(in the rows, 128 means zero)
One turn sends every row of this set to another row. A few are shown first. Where does it send the rows asked after them?
J_62: [135 127 122 135 158 126 115 149 132 114  93 131 142 115 118 155 132  96
 138 160 133]
J_787: [146 122 134 136 142 135 101 122 164 118 103 105 125 149 117 136 157 151
 125 110  76]
J_35: [121 108 126 171 122 107 108 118 136 123 110 114 125 131 167 138 125 116
 117 142 137]
J_243: [147 129 134 147 150 144 101 134 159 121  83 110 141 157 104 138 125 124
 147 108  95]
J_677: [145 120  94 154 148 122 126 149 130 125  85 152 149 120 127 123 143 134
 135 127 126]
J_694: [122 128 114  94 144 122 152  99 128 136 155 141 149 125 108 118  93 107
 127 133 139]
J_829: [129 133 102 159 141 116 118 124 145  82 117 132 132 163 130 141 147 124
 141 151 133]
J_609: [160 133  96 131 143 128 111 126 125 113  91 142 126 134 150 120 129 138
 153 139 141]
J_844: [142 119  96 119 150 118  93 131 145 149  97 108 104 152 112 110 139 130
 121 102  80]
J_319: [106 143 120 113 126 129 175  87 125 155 121 130 114 141 132 118 116 103
 130  87 122]
J_616: [119 137 139 129 181 127 135  78 104 129 133 116 117 132  93 128 106 140
 142  94 116]
J_360: [123 115 118 123 121 106 121 135 161  81 112 126 113 136 165 130 151 112
 131 126 110]
J_23: [142 118 125 111 138 143 104 121 120 129 104 117 109 166 136 167 113 125
 104 158  95]
J_610: [ 95 122 111 149 111 110  94 135 122 137 110 133 121 117 155 134 133 125
 104 124 121]
J_502: [129 145 147 136 172 137 134  87 100 135 112 115 122 123 105 111  98 136
 132  90  93]
J_67: [112 100 121 159 119 130 120 135 167 125 100 121 120 155 145 109 138 115
 122 104 135]
J_357: [124 139 148 123 176 137 145 102 108 138 117 125 121 138  88 120  97 146
 143  92 102]
J_814: [100 152 125 120 118 127 166  87 120 138 127 118 123 140 134 108 127 110
 110  85 128]
J_216: [120 141 126 114 107 128 172 104 126 151 124 136 134 135 126 107 114 113
 106  90 127]
J_868: [111 127 155 109 161 140 152  91 138 143 149  99 108 117 126 123 117 148
 101 130 106]
J_953: [126 134 114 101 154 105 146  95 112 144 141 117 144 118 118 118  97  98
 146 140 138]
J_876: [130 144 113  97 158 124 141 107 107 121 156 129 151 117 109 114  95 108
 136 134 133]
J_118: [116 148 128 115 118 122 171  90 118 145 119 114 123 124 124 110 119  93
 131  90 123]
J_125: [141 126 106 149 153 116 113 126 148  98 110  93 103 166 115 117 150 102
 135 132  84]
J_561: [117 130 145 116 153 161 156  89 128 131 146 115 120 107 123 117 119 150
  95 116  99]
J_744: [118 139 140 114 164 149 157  84 135 140 148 120 104 102 135 126 125 144
 101 121 109]
J_403: [111 128 108 170 126 122 117 149 133  91 111 129 123 126 135 111 147 102
 114 131  95]
J_525: [111  91 110 138 109 107 107 133 153 118 125 128 134 142 156 112 131 104
 127 136 125]
J_878: [126  98 121 112 160 122 106 145 146  81 118 125 109 141 133 135 133 119
 121 136  72]
J_464: [125 133 132 102 149 117 151 113 117 135 145 134 140 111 119 112  83 103
 140 142 138]
J_596: [134 139 119  95 149 123 144 106 128 144 161 135 139 110 114 125  88 101
 137 131 123]
J_958: [167  96 122 132 158 141 125 136 121 125  95 110 105 156 127 139 116 108
 109 152  89]
J_433: [129 116 110 140 144 111 103 121 163 155 100 104 133 165 107 147 141 131
 109 115  84]
J_612: [118 120 138 111 165 142 152  89 126 141 156 111 118 125 121 132 126 165
  98 127 119]
J_275: [113  87 129 133 165 137 120 139 145 126 111 109  94 142 127 142 144 110
  90 151 116]
J_727: [119 137 137 102 159 149 153  90 123 125 159 105 115 118 129 121 125 137
  87 131 112]
J_79: [120 124 114 142 135 138 118 140 143  97 119 131 129 172 108 151 136 115
  97 149  81]
J_724: [102 147 131 116 118 116 174  99 134 155 117 127 128 132 125 109 124 119
 130  91 135]
J_838: [122  90 133 134 177 131 102 124 115 108 102 127  97 154 121 144 128 121
 109 149  88]
J_148: [111 120 109 125 142 101 110 146 136  81  97 157 133 142 132 141 132 108
 143 123 105]
J_101: [143 138 112 130 129 108 127 137 127 110  75 153 136 133 127 140 150  96
 141 135 128]
J_981: [116 151 129 126 168 133 133  90 100 127 128 117 132 145  93 116 103 134
 140  80 104]
J_666: [122 126 129 123 145 112 111 123 155  88  92 125 108 167 130 154 149 129
 129 107  81]
J_298: [118 136 136 133 170 139 135  92 105 136 137 131 121 130 104 128  93 142
 152  85 106]

J_35 -> J_958
J_612 -> J_953
J_838 -> J_101
Now find these:
J_610 -> J_23
J_744 -> J_596
J_561 -> J_694
J_724 -> J_868
J_79 -> J_829
J_876 -> J_981
J_360 -> J_878
J_62 -> J_243

One turn sends every row of this set to another row. A few are shown first. Where does it send the rows asked after them?
J_600: [122 148 127 123 125 151 179 169  96 110 170 138 145 127 130 144 158 124
 153 131 116 128 144]
J_524: [127 120 125 129  98 132 105 144  90  94 158 147  98 153 129 144 138 112
 158  98 134 117 167]
J_882: [144 138 159 144 123 117 163 150 147 139 150 137 151 117 144  99 149  99
 134 116 138 123 101]
J_949: [110 118 131 160 129 120 119 139 125 147 105 149 147 149 118 159 159 142
 138 129 110 113 143]
J_452: [119 115 111 137 111 111 120 150 144 110 134 135  94 157 129 161  90 103
 121 128 160 150 161]
J_359: [139 121 112 118 129 125 129 135 169 102 130 138 127 127  95 103 116 106
 131 125 145 168 106]
J_493: [133 146 128 120 131 158 169 170  96 103 170 146 141 125 131 148 153 122
 152 124 119 107 133]
J_405: [152 131 168 152 118 112 143 144 152 142 156 136 147 123 146 103 142 113
 139 113 131 118 102]
J_875: [120 124 105 140 111 109 115 154 152 105 142 135 100 159 129 148  91 104
 117 121 157 149 164]
J_138: [146 109 131 124  89 124 121 112  87  92 157 122 115 143 129 135 136 125
 158 110 123 114 167]
J_799: [110 134 110 141 134 124 150 131 126 149 110  82 130 130 115 109 138 116
 146 142 106 121 151]
J_228: [133 112 127 128 102 126 113 138  84  97 158 146  99 151 138 155 137 112
 158 105 134 114 163]
J_278: [110 112 120 151 113 102 134 154 145 111 127 136 101 156 127 155 100 112
 116 129 158 153 170]
J_738: [139 147 142 128 130 122 153 154 146 130 153 146 153 117 133  87 142  93
 138 117 145 107 104]
J_370: [110 111 133 150 111  99 139 161 153 118 120 135 102 156 129 153 105 118
 112 126 148 131 172]
J_344: [129 116 117 112 131 123 136 117 155 107 130 136 156 145  89 124 117 126
 149 131 146 175 117]
J_905: [140 116 117 117 126 125 130 129 166 108 123 129 125 130 100 113 113 103
 137 129 155 168 102]
J_515: [113 137 114 159 130 122 103 121 118 162 144 128 152 154 126 155 130 138
 159 140 121 149 137]
J_809: [136 113 118 124 127 122 138 114 158 107 128 134 143 135  98 114 119 112
 139 127 153 182 108]
J_786: [139 110 131 136  89 121 117 127  82  93 155 134 107 147 138 144 143 119
 153 109 132 120 171]
J_213: [133 125 110 143 120 128 140 111 122 127 104 110 167 138 119 135 148 133
 122 133 107  96 151]
J_968: [146 144 148 131 133 124 160 156 147 132 145 136 153 118 137  99 142  96
 140 120 148 110  95]
J_674: [111 149 128 123 135 144 180 177 109 121 173 130 136 130 126 142 144 129
 159 137 109 130 149]
J_320: [133 130 123 170 120 132 115 123 135 160 140  93 114 126 129 129 128 131
 141 139 100 146 131]
J_313: [131 152 125 123 124 161 162 172 100 104 175 153 142 125 125 140 149 122
 143 120 118 108 140]

J_228 -> J_493
J_799 -> J_320
J_875 -> J_524
Now find these:
J_405 -> J_344
J_278 -> J_786

One turn sends every row of this set to another row. A few are shown first. Where does it send the rows asked after them?
J_340: [ 82 139  86 147 135  54 118 101 139 120 110 155 131 122 115 143 125  85
 125  98 104 130 143 145  86 119 131  87 130 136 147 142 130 156 145 143]
J_917: [110 127 114 128 109 149 112 131 134 107 134 110 119 118  68 143 140  94
 125 146 144 116 135 160 110 150  95 141 153 150 150 106 148 131 119 148]
J_689: [126 105 137 138 164  85 147  96 162 112 116  91 124 114 115 143 121  85
 115  57 118 137 159 143 127 140 132 123 123 151 119 138 125 150 150 171]
J_247: [101 129 116 128 111 155 114 131 128  95 119 105 125 116  65 149 146 110
 122 136 130 123 149 156 126 133  98 129 142 137 147 124 171 145 155 133]
J_912: [ 86 152  89 138 110  68 110 112 127 114 107 139 136 114 135 150 143 112
 129  91 112 138 156 155 112 113 115  87 138 130 126 135 148 156 158 130]
J_777: [ 93 150 143 127 142 143 127 119 132 109 116 123 123 110 108 143 134  99
 108 199 118 109 145 153 152 142 119 110 130 136 148 144 133 143 152 114]
J_521: [173 138 120 126 141  78 150 128 128 138 119 130 128 125 137 126 122  82
 135 126 122 154 130 138 108 129 140 122  97 142 106 131 122 146 136 137]
J_739: [ 49 135 133 164 140 136 150  97 101 138 122 135 141  95 113 135 149  95
 143 157 137 135 146 155 111 129 132 118 147 135 131 119 106 152 147 147]
J_966: [133 127 153 142 123 122 144 127 175 124 131 139 123 132 106 128 135  80
 117 125 125 157 140 141 166  89 124 117 143 142 164 126 125 147 110 156]
J_402: [106 110  83 137 159  71 160 112 129 130 126 140 104  93 126 127 103  67
 118 127 143 140 114 133 122 138 126 111 154 150 168 128 122 134 201 153]
J_940: [133 110 138 137 148  94 143 100 155 112 116  82 132 111 125 146 129  95
 121  56 125 145 165 150 139 135 128 125 129 144 105 131 127 151 152 169]
J_458: [127 136 151 129 130 121 149 137 182 120 124 137  98 128 112 124 137  93
 108 112 124 128 141 136 174  92 117 112 127 148 170 139 138 133 124 141]
J_950: [132 111 134 132 161  86 147 102 168 117 124  90 114 114 124 138 120  83
 115  57 130 124 151 145 125 151 127 128 123 156 119 130 116 136 135 174]
J_925: [102 129 122 138 164  87 141 129 123 125 128 127 110 100 138 128 147  94
 127 121 149  83 143 158  56 124 101 120 163 165 136 102 115 122 158 143]
J_578: [ 91 153  92 125 100  66 102 120 131 115 121 138 118 114 152 147 145 109
 131  95 126 128 143 160 106 141 100 102 157 148 119 112 141 130 131 142]
J_396: [ 98 123 122 154 157  98 140 117 105 119 115 122 146 102 126 138 153 103
 131 120 131 120 165 158  70  90 116 108 158 139 128 115 129 160 192 136]
J_926: [116 108 170 133 127 109 132 125 173 105 133 139 116 137 102 134 132  76
 112 126 112 165 137 137 161 109 113 123 164 157 162 122 146 151 125 158]
J_967: [160 118 141 120 140  70 136 123 123 121 125 130 129 129 134 135 118  75
 132 132 110 177 128 139 101 149 130 130 125 155  98 121 141 155 146 145]
J_957: [116  93 123 162 150 124 124 146 125 127 125  95 147 152 150 134 133  74
 106 110 104 139 119 136 175 131 119 117 116 145 146 120 131 156 150 162]
J_908: [156 145 125 109 151  75 151 137 135 125 110 128 103 121 140 124 123  95
 124 113 116 130 132 132 115 138 129 118  86 153 109 144 144 137 158 122]
J_4: [121 125  84 132 123  90 151 125 111 131 128 123 113  85 150 133 121  92
 128 124 158 155 125 145 149 129 110 117 166 139 142 113 128 129 203 146]
J_401: [ 98 145 138 136 148 141 131 113 135 117 119 128 132 113 100 140 127  86
 112 205 118 114 140 152 142 138 128 109 128 133 157 144 116 146 141 122]
J_244: [ 88 141  90 135 125  53 110 109 145 121 127 153 113 121 132 140 126  83
 125 103 121 119 129 152  81 147 115 100 148 155 141 120 121 131 114 153]
J_108: [146 122 146 103 150  65 137 132 130 107 116 128 104 125 137 134 121  89
 121 117 105 150 130 132 110 158 121 127 114 165 101 135 164 143 167 131]
J_37: [119 122  82 128 138  79 156 124 128 135 135 132  98  87 146 126 110  77
 122 127 161 134 110 142 132 148 111 120 165 153 154 111 116 115 183 155]
J_424: [ 97 138 146 132 144 137 124 112 133 113 128 130 129 114 104 141 125  79
 112 210 120 118 135 153 135 154 121 117 146 143 151 131 116 142 131 130]
J_972: [ 90 114 126 151 178  81 143 114 122 118 119 133 127 107 116 132 139  85
 125 122 127  99 150 150  48 109 118 111 156 155 147 118 122 149 180 144]
J_662: [ 53 156 123 151 139 142 157 112 109 141 118 130 117  89 126 128 155 110
 140 145 149 103 144 153 121 130 122 116 129 139 132 127 107 131 147 135]
J_995: [ 98 128 106 138 134 147 127 122 137 103 114 117 126 121  45 142 134  95
 118 136 122 109 147 147 113 122 117 119 119 133 171 142 157 152 153 133]
J_909: [ 33 140 140 137 153 128 147 111 117 122 119 134  98  92 121 131 151 105
 129 143 138  93 137 147 113 156 113 119 142 159 137 128 127 127 159 137]
J_566: [112  98 123 151 162 115 125 151 137 126 127  99 121 149 152 128 128  72
  99 104 108 111 107 132 168 150 113 120 113 163 156 121 130 137 140 160]
J_660: [108 125 104 138 134 141 127 120 146 114 129 121 119 123  49 136 126  79
 120 147 134 102 131 151  95 140 115 131 131 144 172 125 133 137 116 149]
J_553: [109 120 169 120 136 109 137 136 181  99 126 138  93 132 108 130 136  90
 102 113 113 135 138 133 168 114 107 119 148 162 166 134 159 137 137 145]
J_144: [111 138 119 142 140 104 138 130 107 126 124 115 130  95 149 134 160 112
 134 119 153 103 159 165  79 102 100 117 165 148 118  99 124 134 171 136]
J_261: [109 114  86 141 143  81 156 113 113 125 119 130 121  91 130 134 111  81
 123 124 140 159 128 136 140 121 126 108 156 136 154 129 134 148 221 147]
J_781: [107  84 129 157 165 111 125 145 131 121 126 101 135 154 143 132 125  67
  99 108  98 130 114 129 165 142 120 116 116 157 155 125 135 153 152 162]
J_552: [ 93 142 150 124 138 140 118 120 133 105 124 124 120 111 112 145 133  93
 109 205 120 113 140 154 145 158 111 118 147 146 144 130 133 138 144 122]
J_204: [139 118 134 132 144  95 143 105 161 117 123  83 120 110 134 142 130  94
 121  57 136 134 158 152 136 144 120 130 131 151 105 125 118 137 134 171]
J_517: [ 29 120 148 150 154 122 142  98 108 119 124 139 122  99 108 138 143  91
 133 154 127 128 139 148 102 156 123 123 161 154 133 121 126 147 159 148]
J_156: [122 104 118 154 146 126 126 154 128 132 128  92 133 147 159 129 137  78
 105 106 116 122 115 137 178 136 112 119 112 152 147 115 127 141 139 158]

J_972 -> J_925
J_908 -> J_521
J_340 -> J_244
Now find these:
J_553 -> J_458
J_940 -> J_689
J_957 -> J_781
J_4 -> J_261
J_424 -> J_552
J_739 -> J_517
J_917 -> J_247

